In the data rows, the value 128 means zero.
Every row has a hidden score. In each pair, how much higher is the second row's than the first's? 15 means about the same, 30 much higher and 0 much lower. The score is a weighted sum of the row's numbers plus the product of two more (or one squared), each taken from its middle value.
[139 212 120 119 135  96 180  72 167  89 178 172  55  65 143 142]
[149 117 148 105  81 172  81 107  77 145 172  87 104 110 153  91]: 12
[156 139 108 129 112 167 142  60  63  77 171 137  11  79 177  96]
[179 141 174  93 137  85  98 154 130 187 118 170 140 176  58 107]: 25
[132 166 177 124  54 122 126 107 208 146 191 143 157 107  80 137]
[173 157 218 126 167  59 124 121 137 187 135 109  78 146 200 114]: 6
[146 105 121  66 155 201  67 156 105 111 107  56 199 154 111  95]
[ 82 165 119 206 113 174 179 142  78 143  94 108 152 151 163 122]: 15
[ 90 180  71 113 136 129 130  75 116 112 136 177  70 107 170 122]
[146  53 127 135  82 103  26  97 116 164 173  85 148 137 104  65]: 12
[ 90 115 118 152  98 145  83 143 102 120 165 138 179 107 102 171]
[ 83  55  86 136 143 183 184 100 131 116  81 198 112 110 187 121]: 6
[144 135 138  99 101 181  70  92 103 165 141 107 102 116 114  75]
[204 111 130  74 127 168 105 149 117 170 105  68 141 147  65 157]: 20
[102 123  99  41 116 122 142 128 187 125 127 100 105 141  74 155]
[129 135 118 174 143  55 173 198 112 119 108  77 128 142 179 107]: 4
[180  70 136  95  83 185 146 134 127 174 181 130 160 170 115 192]
[114 139 118 120 189 109 102 134 140 112 158 169 143 146 120 121]: 8
[143 167 131 119  93  70 129 127 210 131 155 117  90  95  42 167]
[156  85 104 123 184 105 147 137 103  80 109 181 189 164  65 190]: 7
[ 75  47 113 158  72  99  87  96 164 167 127 164 110 120 170  38]
[101 115  98 151  41 130 123 138 125 127 106 139 144 110  64 187]: 27
[149  82 127 126 150  72  56 121 119 171 195 113 150 191 139  70]
[182 111 124  79 123 195  70 132 125 169  98  61 144 180  41 165]: 27
[119 120 130 167  21 141 120 121 127 158 111 148 134 128  71 197]
[121  81 109 109  67  80  95 131 167 127 167  79  96 134  79 136]: 11
[165 132 164 109  87 151 144 155 160 166 143 163 145 145  78 151]
[110 126 120 220  45 110  95 144  83 157 123 134 171 153 134 179]: 10
[114 109 176 120 101 134 157 111 159 117 145 137  75 174 178  73]
[113 106 130  91  81  73  83 127 195 145 124 116  97 129  33 138]: 27
[128  85 195 119  97 176 162 114 154 123 191 123 109 132 198 114]
[116  86 110 133 104 168 112 153 102 118 162 123 195 118 113 174]: 16
[169 112 128 112 126  70 128 206 196 122 122  66 111 139  59 133]
[172 145 193 110 141 102  94 106 136 201 145 172 131 174  76 108]: 16
[179 140 192 166 151  98 136 135 112 182  69 227 118 148  91 175]
[146 133 169  85 112 152  48 129 120 144  89 131 165 155  72 103]: 15
[ 80 109 106 122 105  88  93 165 197 106  81 171 108 144  81 161]
[ 51 182 153 106 162 138 141 111 120 141  80 110  86 121 178 114]: 18
[135 140 184 138 107 153 122 121 156 155 139 133 106 145 140 115]
[163 105  71  53 102  67 125 142 189 103 117 103 136 154  32 159]: 15
[173 116 149 167 170 129 174 103 122 128 135 210 113  89 140 231]
[204 146 154 131 178  68 125 174 105 174 156  95 110 175 111  74]: 11
[145 195 192 121 183  61 134 136  87 162  86 101  79  96 167 143]
[ 42 137 167  81 143 158 129 103 175 160 142  93 101 145 185  84]: 17
[ 89  89  90 189 191 140 111 126 120  77  65 248 107 164 159 157]
[128 142 134  93 181  89 122 107 146 121 194 133 150 113  79 124]: 25
[178 118 112  80 131 204  59 126  81 155 108  73 224 179 102  81]
[165 152 152 176 169 102 161  99 125 162 145 208 107  90 106 194]: 16
[122 104 198 177 113 205 173 133  77  99 109 134 115 163 145  85]
[109 103  65 109 141  62 106  89 150  93 174 120  89 125 127 119]: 15
[125  89 149 101 102 159  87 148  94 117 181 113 117  80 130  58]
[194 196 152 172 166  42  74 128  80 178 128 111 121 127 182 154]: 21
[ 95  74 118 183 111 151 188 134  98 140 120 130 113 109 200 211]
[ 99 102 128 185  83 157  83 109 120 146 117  79 170 101 130 149]: 17
[ 87  86 141 153  77  80  86 113 137 172  93 127  77 120 125 115]
[ 78 145 107  82 154 145 126  87 168 136 148  65 158 110 152 114]: 17
[ 57 105 114 117 106 123 118 165 181  73  72 215 115 160  87 156]
[ 91 136 168 199 121 150 166 129  75  93  10 129 119 124 103 133]: 15
[106 206  77  69 182 144 147  73 161 133 165 115  53 100 186 113]
[ 37  79  72 115 128 143 147 160 167  78  49 216 134 134 168  77]: 5
[167 112 133 144 162 167 132 151  36 137 160 138 177 159  99 111]
[184 104 124  56 129 172  95 139 150 114 100  79 166 179  53 153]: 18
[ 92 121 160 135  94 154 146 114  89 133 103 105  50 100 170 125]
[145 179 175 133  92 124 149 147 197 152 213 161 132 102  69 148]: 24
[111  73  68 128 168 150 218 128 110 103 135 161 115  93 208 196]
[ 60  96 111 140 100 129 143 170 190  84  66 189 102 135  80 158]: 18
[145  72 108  61  98  86  78 141 166  93 135  77 194 169  68 123]
[129 184 114 107  87 170 124  76  74 167 173  94 161  98 101  85]: 21
[139 138 118 117 101 152 158 140 133  96 113 117 128 119  54 148]
[ 66 104  98 140 148 124 109 131 194  50  82 155 143 125 136 117]: 7
[123  97 115 126 149 129 126 164 138 114 120 118 102 105 159  53]
[ 73 239 128  70 129 151 191  62  90 145 167 103 120 105 146  85]: 28
[140 110 125 189  81  84  26 130 136 194 140  89 159 176 149  92]
[ 90 169 165 117 126 123  78 126 146  96 165 102 160  96  74  89]: 19
[173 142 163 137 113 137 166 202 142 115 171 129 141 152  82 109]
[103 135 165 125 136  98 131 150 160 136  85 165  79 156 204 107]: 10
[137 126  88 136 111  68 101 138 150 126 132 111 181 136  99 144]
[140 119 145 139  91 157  73 138  87 139 170  89 124  94 135  54]: 13
[166 231 161  78  92  82 126  84  68 160 153 130 113  67 135 115]
[132 141 151 128  96 153  78 121 124 129 172 126 126  57  98 102]: 13
[112  65 174 152  72  91  73  99 169 181 147 110  92 178 172  65]
[125 184 106 133 107 125 109 119 125 191 119  94 118 162 175 102]: 23
[167 124 156 231 163 184 142 121  25 121  95 213 167 157  94 160]
[143 184 153 127 136 113 116 128 145 162 205 130 115  98  82 142]: 24
[ 37 184 132 145  62 163 152  91  94  99 148 174 146  72 147 151]
[100 128 124  92 130  86 141 142 149  86  78 106 153 163 107 143]: 12
[ 80 133 139 202 141 160 182 162  71  64  59 123 168 139 150 125]
[169 170 143  49  79 201 158  73  73  98 190  85  99  91 131  76]: 20
[153 175  90 121 206  78 143 124 154  66 165  79  50  76 136  86]
[ 94 124  50 104 135  87 175 144 152 117 111 101 172 167 147 139]: 17
[168 102 155 223 190 165 162 144  43  87 108 191 152 142  94 163]
[178  90 105 123 223 144 199 103  86  85 147 210 121 122 140 255]: 18
[173 123 145 161 172 143 113 133  77 115 152 155 172 153  71 104]
[153 107  82  81 190 160 174  72  96  62 177 142  59  86 191 181]: 13
[150 117 123 143 109 129  93 163 116 143 124  80 165 125  87 108]
[116  63  76 127 154 163 224 123  92 115 147 170 125  92 198 245]: 15
[122 110 169 189  43 171 142 136 137 184 200 135 167 158 108 153]
[124 106 165 129 150  99 172 171 160 128 129  96  68 153 165  86]: 7
[133  94 124 200  76  83  21 114 148 194 154 111 140 177 154  88]
[160 255 164  80 167  65 147  75  61 119 166 107  95  61 141 108]: 20
[165 165 113 113 119 147 139  80  92  86 179 158  19  53 166 126]
[149  91  90  70 104  90 173 162 186 101 186 117 191 195  62 152]: 17
[129 163 103 164 175 174 155  93  76  25 107 159 110  83 116 117]
[109 140 157 174 155  80 150 204 137 127  57  75  81 108 147  90]: 19
[123 126 133 174 105 109  89 129  56 196 155 158 158 154 117 146]
[141  93  80  85 161  92 116 139 202  60 125  54 220 154  89 122]: 11
[114 169 141 144 191 134 138 137  98 170 127 176 111 117 165 142]
[ 57  81  98 197  90 165 131 138 132 129  97 182 126 122 172 128]: 9
[171 105 121 103 144  72 129 193 190  98 107  71  77 129  66 113]
[149  55  87  65 123 128 177 124 153  63 136 156 119 110  88 229]: 15
[152 156 101 151 162  91 120 172 116  96 163 105  63 120 142  87]
[206 128 122  79 179  66 116 129  83 180 167  99 177 188 115  98]: 17
[132 116 159 133 121 195 103 159 101 107 127 105 171 110 131  75]
[111 197 148 163 129 107  75 113 171 124 137 109 124  85 100 146]: 19
[ 74  90  91 127 131 101 106 170 194  61  93 186  93 126  81 150]
[149  66 110 138 114 146 186 155 119 118 101 157 117 111 196 106]: 16
[149  62 121 127 111 141 124  69 151 116 136  90 172 106 159 150]
[114 101 195 103 152 117 150 134 187 122 105 150  75 143 136 100]: 9
[162 125 124  92 153 212  33 113 100 171  99  63 229 154 104 101]
[164 130 181 208  75 215 168 143 105 125 148 148 168 174  66 126]: 12
[160 140 135 219 189 173 151 147  50  71  98 222 161 158  87 138]
[136 162 156 114 173  91  96 130 166 134 188 142 104  83  98 138]: 22
[144 182 105 116 101 108 180 146  96 131 156  93 118  98 112  74]
[109  57 133 126 161 173 192 115 156  81 141 159  91 140 194 152]: 9
[105 157 116 119  47 103  93  53 102 168 183 108 128  89 136  74]
[ 90 151 170 131 150  98 134 151 179 159  72 153 111 127 143  95]: 16
[107  74 117 148  71 102  35 118 146 183 160  91 168 123  86  72]
[137 170 155 131  62 111 156 137 188 168 203 154 125 102  70 163]: 23
[ 55 169 103  87 147 167 130 101 194 167  81 131  86 111 194  57]
[137  90  99 146  99 125 107 124  74 163 177 138 176 182 127 152]: 14
[141  88 127 135 152 179 161 104  96  52  98 102 197 113 113 134]
[111 103 124 178   6 131 111 125 125 149 124 137 114 121  73 205]: 21
[110 135 141 105 154 110 127 100 200  87 147  79 105  36 100 140]
[134  77  70  86 113  96 130 116 169  64 145  59 197 155  77 146]: 10
[202 133 152 108 182  66 101 101 108 158 120  44 152  93 161 148]
[ 49 133 142 193  76 136 145 143 127 124  78 150 115  88 137 186]: 12
[ 77 166 197 107 132 113 163  84 204  95 166 152  81  61 124 105]
[185 228 159  65 174  56 152  94  66 131 161 123 114  64 153 110]: 16
[104 133 114 133 155 118 111 112 194  78 149  89 140  67 106 145]
[190  74 134  86 157 121 118 117  77 125 217 144 120 140 165 128]: 9
[116 118 116 152 127 130 158 162 156 154  97 115  79 133 184  32]
[ 83  82  90 183 101 127 194 108 110 112 134 135 124 101 180 206]: 18
[ 98 156  97 148 132 137 160  89 119  60 113 191  90 124 160 106]
[168  95 104 177 184 156 162 101  70 132 146 232 134 118 146 237]: 21
[ 92 159 163  89 152 131 118 118 132  99  94 110 104  90 122 141]
[145 108 144 177 118 165 113 123 108  98 116 104 183 127 107 120]: 12
[124 106 127 157 138 150 167 185 145 102  80 126 122 150 132  49]
[170  75 129  93 129 159 133 109  93 129 182 128 163 115 130 162]: 21
[125 146 169 111  77 123  37 142 175 143 104 148 133 139  58 117]
[ 26 118  98 153 154 134 145 165 172  45  44 187 101 112 166 145]: 7
[168 255 183  85 129  82 132  75  55 170 160 118 101  85 151 120]
[ 39 118 120 152 167 101 152 175 149  72  49 142 106 132 149 110]: 9
[153  72  99 111 171 177 170  98 132  46 115  92 181  79 145 181]
[173 128 118 176  80  60  83 145 121 169 139  95 136 131 149  92]: 9
[ 91 191 131 157 107  88  98 126 163 111 152 129 120  59 121 147]
[165 148 110 166 142  73 116 164 135 129 132  87 127 169 142  88]: 8
[ 69  87 136 177  53 150  63 139  90 172 152 122 202 107 122 156]
[140 150 121 190 140 158 147  88  76  66 129 151 105 120 136 116]: 7
[141 125  82 158 101  90  82  95 151 134 188 122  76 143 130 120]
[ 94 160 167 183 136 167 156 160  91  63  53 144 133  97  90 123]: 18
[153  87 151 160  94  86  95 160 183 198 183 110 151 159  95 115]
[162 127 130  92 123  81 124 113 142 128 114  68 165 115 123 136]: 16
[ 29  81 122 141 141 143 124 154 181  83  79 190 116 177 201  71]
[132 111 132 212 200 184 157 148  71  91  90 216 168 135 115 157]: 20
[112 154  98 148 152 154 138  94  96  92 173 155  58  76 176 137]
[ 68 189 160 133 112  81 140  90 164  97  89 116  82  55 117 145]: 19
[ 92 126 141 138 100 111 150 154 147 124  74 154 108 143 126 128]
[170 252 156 129 131  86 163  65  62 153 177 113 113  61 157 115]: 19
[136 102  94 102 123 222 113 129 115 147  61 108 171 167 158  77]
[103  62  97 168 163 159 212 130 104  92 108 124 143  99 186 196]: 13
[151  81 110  76 130 153 158 111 141 112 137 132 132 104  80 236]
[ 87 134 113  53 135 121  69 110 155 137 134  99 199 153  90  93]: 14
[136 164 139 147 208 108 145 115 139 112 155 202 105  80  80 186]
[138  88  88 163 117 119 199 138 105 121 120 139 118 120 201 180]: 12
